(in the rows, 128 means zero)
Each path below is one point turned by a fixed rotation once a step. After each direction that follows a path, write how fast that rotation turns it, in deg/step (0 if it stays still).
Each turn is a multiple of 5 degrees from 10 to 175, or 0.
Each row of a path follows its step; steps can be skipped.
Rotation 1:
step 0: [138 129 128 134 126 138 123 131 122 131 140 131 132 118 136 128 131 127
 135 133 132 129 135 130 122 127 129 137 130 130 122 137 133 137 126 127
 125 134 125 124 118 119 122 124 127 130 129 119 131 121 129 134 122]
step 1: [132 127 118 129 128 128 133 138 125 121 131 130 123 126 127 138 132 126
 116 134 121 119 123 119 142 128 127 129 124 136 124 123 129 134 126 133
 121 132 128 124 132 132 138 128 131 130 120 129 136 129 132 128 135]
step 2: [120 126 132 134 126 128 136 129 130 130 135 128 135 130 127 132 125 132
 122 132 119 131 133 128 122 122 132 133 134 130 136 131 128 126 117 132
 128 134 133 133 135 115 124 127 128 130 129 128 117 140 115 124 125]
step 3: [127 130 124 131 127 132 130 128 134 132 118 133 136 124 126 120 136 121
 129 127 130 123 119 136 126 122 135 128 119 131 135 131 116 130 137 136
 125 136 125 122 130 123 131 124 126 122 124 124 124 115 127 129 138]
step 4: [133 126 124 119 127 130 127 131 130 122 138 135 133 122 127 127 129 126
 121 123 119 138 135 133 132 140 129 134 133 125 121 130 132 129 138 124
 133 133 119 125 128 131 128 111 124 129 127 127 129 129 120 130 124]
step 5: [128 133 121 134 131 137 126 132 124 137 131 133 128 130 132 122 132 132
 120 142 127 118 126 119 134 129 129 136 133 115 135 128 125 128 117 128
 136 129 127 124 121 125 125 130 129 130 127 128 142 129 130 126 131]
step 6: [122 126 126 135 126 131 135 135 125 131 134 132 132 130 133 135 121 133
 130 125 129 123 134 131 128 128 126 139 122 149 135 131 129 133 130 134
 120 125 126 129 130 122 133 121 126 125 129 130 130 136 134 138 127]
step 7: [130 127 134 129 115 138 129 127 133 121 126 133 127 128 125 133 134 126
 116 134 124 132 125 130 124 123 137 129 126 135 121 128 118 129 128 126
 118 134 130 117 127 124 124 129 136 133 127 127 126 126 123 113 129]
step 8: [120 135 127 128 137 122 128 129 131 121 136 131 129 128 139 128 128 122
 124 131 125 130 127 126 133 124 130 139 130 127 133 127 129 126 130 132
 134 133 131 129 142 133 127 122 118 128 130 117 121 116 120 132 134]
step 9: [129 133 116 138 127 130 131 136 123 130 129 124 130 120 129 126 130 134
 137 129 120 137 128 129 123 127 131 126 136 122 139 126 123 130 134 134
 133 135 122 121 114 123 133 118 129 127 119 131 130 129 128 121 127]
step 10: [137 118 123 129 134 134 133 130 133 131 127 139 128 126 119 127 122 134
 123 128 123 118 137 127 137 138 124 141 123 128 130 124 117 134 130 125
 128 126 122 121 131 128 131 132 132 123 132 119 125 130 128 133 129]
Directions:
[129 128 129 127 129 128 129 129 130 127 127 128 128 131 126 129 127 125
 129 130 129 126 129 129 127 129 126 129 131 128 128 130 129 129 127 130
 130 128 128 126 127 129 126 126 128 128 125 129 125 128 132 126 128] | 0
Rotation 2:
step 0: [129 133 127 125 119 122 132 117 128 124 124 136 126 126 132 134 128 136
 130 137 123 113 128 132 131 127 133 128 119 131 122 123 131 129 126 134
 133 128 124 132 131 123 128 120 130 125 130 125 119 125 121 137 125]
step 1: [128 129 137 132 136 137 131 134 127 127 133 137 124 122 127 125 124 124
 122 132 125 126 134 134 130 126 122 134 127 128 127 129 119 129 125 140
 122 131 125 132 123 128 135 125 132 136 121 122 115 128 124 127 126]
step 2: [135 133 123 131 132 134 123 125 120 131 116 139 130 121 134 118 125 120
 122 127 128 131 128 128 131 127 125 123 120 124 125 127 127 137 134 123
 124 124 121 128 128 124 117 119 130 124 133 126 128 136 127 129 127]
step 3: [128 122 121 131 127 123 131 120 136 129 122 134 129 134 126 126 130 126
 125 130 129 110 137 126 128 119 129 130 128 129 123 127 133 122 136 133
 126 133 127 138 120 131 118 125 129 126 123 130 123 127 125 134 127]
step 4: [130 142 132 137 131 123 132 134 127 129 135 142 132 124 121 121 129 138
 122 132 123 125 127 134 129 128 124 125 127 135 127 134 122 126 126 130
 126 130 124 126 119 128 128 129 128 136 127 133 124 129 118 135 134]
step 5: [136 134 130 126 126 132 131 115 124 135 120 137 120 125 139 129 119 122
 122 130 122 131 128 130 134 130 127 126 124 126 125 128 129 122 125 137
 130 124 122 126 121 122 129 124 125 120 124 128 131 131 120 129 127]
step 6: [128 128 128 124 128 128 131 125 127 120 126 135 129 128 122 127 132 121
 133 133 127 122 134 121 140 118 130 119 126 130 123 133 130 126 126 132
 120 130 119 138 129 133 130 117 135 131 125 122 119 125 125 124 124]
step 7: [130 135 128 135 132 131 127 126 123 126 123 130 134 119 126 130 121 135
 126 128 123 121 134 133 123 126 124 128 126 130 128 132 120 140 133 128
 128 127 125 129 121 117 124 127 132 128 124 132 111 131 126 133 123]
step 8: [130 131 127 125 122 139 132 129 124 128 122 133 129 128 131 120 129 123
 113 133 132 125 130 133 129 129 123 133 129 125 120 122 132 120 136 138
 121 127 126 129 120 122 121 126 131 127 124 126 128 132 125 131 139]
step 9: [137 132 121 133 128 126 131 131 133 136 122 137 129 126 126 118 128 126
 126 132 120 122 130 120 124 118 130 123 125 130 120 133 124 124 125 127
 129 126 117 132 128 141 126 127 135 129 131 126 130 126 122 129 126]
step 10: [131 137 124 130 130 121 139 115 131 127 127 139 128 128 127 128 123 137
 124 128 123 132 135 132 132 120 123 130 126 136 134 128 131 125 125 127
 130 131 131 131 120 123 128 120 128 124 121 130 119 131 133 136 126]
Directions:
[128 127 129 129 126 127 130 124 127 128 125 126 127 129 131 129 128 131
 128 127 129 129 128 130 129 128 130 129 126 127 128 125 128 126 128 128
 125 128 128 128 129 126 127 127 130 128 127 130 129 130 128 129 128] | 140
[126 125 130 128 126 128 128 129 128 129 128 128 131 129 128 125 130 128
 128 130 130 128 128 128 130 127 129 130 128 127 129 130 128 128 127 130
 123 129 128 129 126 130 130 130 128 130 126 128 129 126 129 127 127] | 145
Rotation 3:
step 0: [138 124 124 134 120 131 118 129 126 134 126 138 127 135 126 133 129 133
 124 133 138 130 130 128 139 131 139 121 128 137 139 130 134 126 128 138
 132 126 129 131 128 132 123 127 131 132 136 123 132 130 121 125 129]
step 1: [130 129 122 135 124 120 124 125 127 137 129 131 133 123 123 116 132 125
 121 127 129 131 128 138 131 119 130 126 129 138 140 125 124 122 127 135
 129 129 138 122 127 128 126 135 136 129 138 127 131 126 117 130 123]
step 2: [123 127 130 128 125 126 130 115 132 144 125 131 130 131 115 133 131 122
 125 135 119 126 119 136 124 125 132 137 128 135 127 118 123 123 126 130
 133 129 132 124 131 129 135 126 127 127 133 131 137 128 123 133 129]
step 3: [131 127 125 126 116 131 123 125 128 145 124 131 134 136 124 133 127 123
 129 133 130 143 129 126 131 131 132 134 127 123 127 126 132 128 127 131
 131 125 118 126 135 127 136 116 125 137 135 129 133 125 124 125 129]
step 4: [130 117 128 127 120 119 123 130 127 140 126 115 128 129 129 114 134 128
 127 127 136 138 130 128 131 124 124 132 136 128 138 125 132 132 126 132
 125 127 123 125 132 132 132 130 133 140 130 125 129 122 126 133 128]
step 5: [120 117 137 125 121 125 126 120 132 132 128 118 123 137 125 125 133 133
 129 140 127 124 122 125 125 123 133 128 131 136 131 123 134 127 125 135
 124 125 138 133 127 136 127 130 129 134 134 125 131 133 129 140 127]
step 6: [124 135 129 126 118 134 128 121 126 129 131 135 128 137 126 120 130 121
 127 136 125 139 129 116 125 126 135 127 131 125 130 127 132 126 130 132
 126 124 138 133 132 132 121 119 128 127 142 126 128 133 116 133 123]
step 7: [128 130 127 127 122 125 129 127 121 139 126 129 124 125 118 112 129 113
 127 126 130 135 121 116 123 129 120 132 137 125 134 126 125 133 131 124
 130 130 133 126 134 132 132 131 130 121 132 132 123 127 121 130 126]
step 8: [123 124 132 121 124 125 123 125 128 140 125 119 127 132 118 133 120 131
 131 132 134 128 119 118 127 122 119 131 130 130 128 125 132 128 134 126
 135 131 134 135 135 130 141 132 120 125 128 136 127 134 134 129 128]
step 9: [126 128 128 119 128 130 127 123 126 129 126 126 128 137 133 130 128 135
 129 124 133 138 136 115 139 114 127 127 134 126 132 124 133 127 139 135
 131 133 127 138 136 130 129 124 122 132 130 128 132 135 121 126 130]
step 10: [135 121 125 125 125 130 130 124 121 127 124 131 118 129 130 116 138 123
 127 123 132 121 127 114 136 123 126 129 132 132 137 126 124 129 133 137
 129 133 127 131 128 138 130 136 134 125 128 118 133 132 121 126 128]
Directions:
[129 130 130 127 130 130 127 130 127 127 127 130 129 128 128 128 128 129
 127 127 129 129 126 126 129 129 125 126 129 132 130 128 128 130 129 128
 130 130 130 129 128 126 129 130 126 127 126 129 128 132 125 127 128] | 35
Rotation 4:
step 0: [116 133 132 122 125 132 132 120 126 123 129 135 122 135 123 127 129 133
 129 126 130 121 134 142 134 133 123 126 128 129 130 125 121 125 131 125
 125 131 121 131 122 125 129 123 125 126 138 130 131 115 119 126 133]
step 1: [131 124 126 119 128 126 134 124 122 126 123 131 130 136 116 125 130 131
 130 124 121 118 134 134 131 119 118 121 124 132 130 125 126 130 132 133
 119 127 118 131 132 125 123 132 118 126 136 133 132 131 130 134 123]
step 2: [125 126 131 120 125 133 123 127 128 131 132 139 118 130 120 128 136 136
 127 127 115 130 138 122 126 118 119 122 127 128 134 125 131 128 129 126
 133 120 126 118 129 129 128 130 128 122 134 130 133 137 121 127 131]
step 3: [138 135 134 131 128 134 136 123 121 126 144 128 116 135 125 126 125 130
 132 129 130 126 134 124 126 126 123 124 128 135 130 124 131 123 127 122
 124 119 127 126 130 132 130 137 134 122 136 122 136 130 129 129 131]
step 4: [132 136 127 120 124 135 131 119 126 125 131 131 120 125 134 126 124 139
 128 129 132 131 128 125 136 125 127 127 121 134 135 119 129 134 129 129
 116 112 129 135 134 130 136 132 129 130 127 130 124 131 129 132 123]
step 5: [135 127 127 130 116 133 129 129 129 135 127 124 127 119 130 132 125 137
 127 126 125 130 137 138 135 130 125 120 123 134 128 117 134 129 127 119
 124 122 124 131 123 123 131 127 136 119 128 121 120 126 122 126 122]
step 6: [129 120 128 134 109 129 126 133 130 127 127 121 119 131 128 132 121 132
 127 129 130 120 125 126 127 120 130 123 127 127 127 119 128 125 128 121
 122 125 121 124 131 119 129 140 128 130 130 134 122 119 130 128 122]
step 7: [130 125 129 131 120 126 116 134 129 124 135 130 126 122 119 135 129 134
 120 127 128 128 116 128 129 132 124 129 135 126 123 119 121 130 122 126
 128 114 120 129 132 128 126 135 126 123 124 132 131 123 121 134 125]
step 8: [119 133 126 127 122 127 127 131 136 128 134 134 120 121 125 138 128 126
 121 128 141 126 125 133 132 135 126 127 133 135 126 124 120 129 125 127
 124 129 121 130 132 128 128 130 128 118 143 130 132 121 125 121 133]
step 9: [126 128 125 127 130 132 130 120 123 127 124 134 138 127 125 136 129 130
 120 128 134 116 129 127 123 135 120 123 127 141 124 122 126 133 133 133
 119 128 122 126 133 129 126 139 118 125 135 132 125 122 131 128 128]
step 10: [121 127 129 126 120 133 129 128 129 130 129 138 132 127 118 131 138 123
 122 124 130 130 132 122 129 129 118 117 123 135 127 121 129 131 133 130
 133 126 116 118 128 127 129 128 119 131 127 127 118 138 123 126 131]
Directions:
[129 128 129 126 128 127 128 130 129 128 127 129 128 129 127 129 127 129
 128 127 126 127 128 127 123 128 129 128 127 127 128 130 127 125 129 128
 128 127 125 126 128 126 126 129 130 129 129 126 123 130 127 128 126] | 85
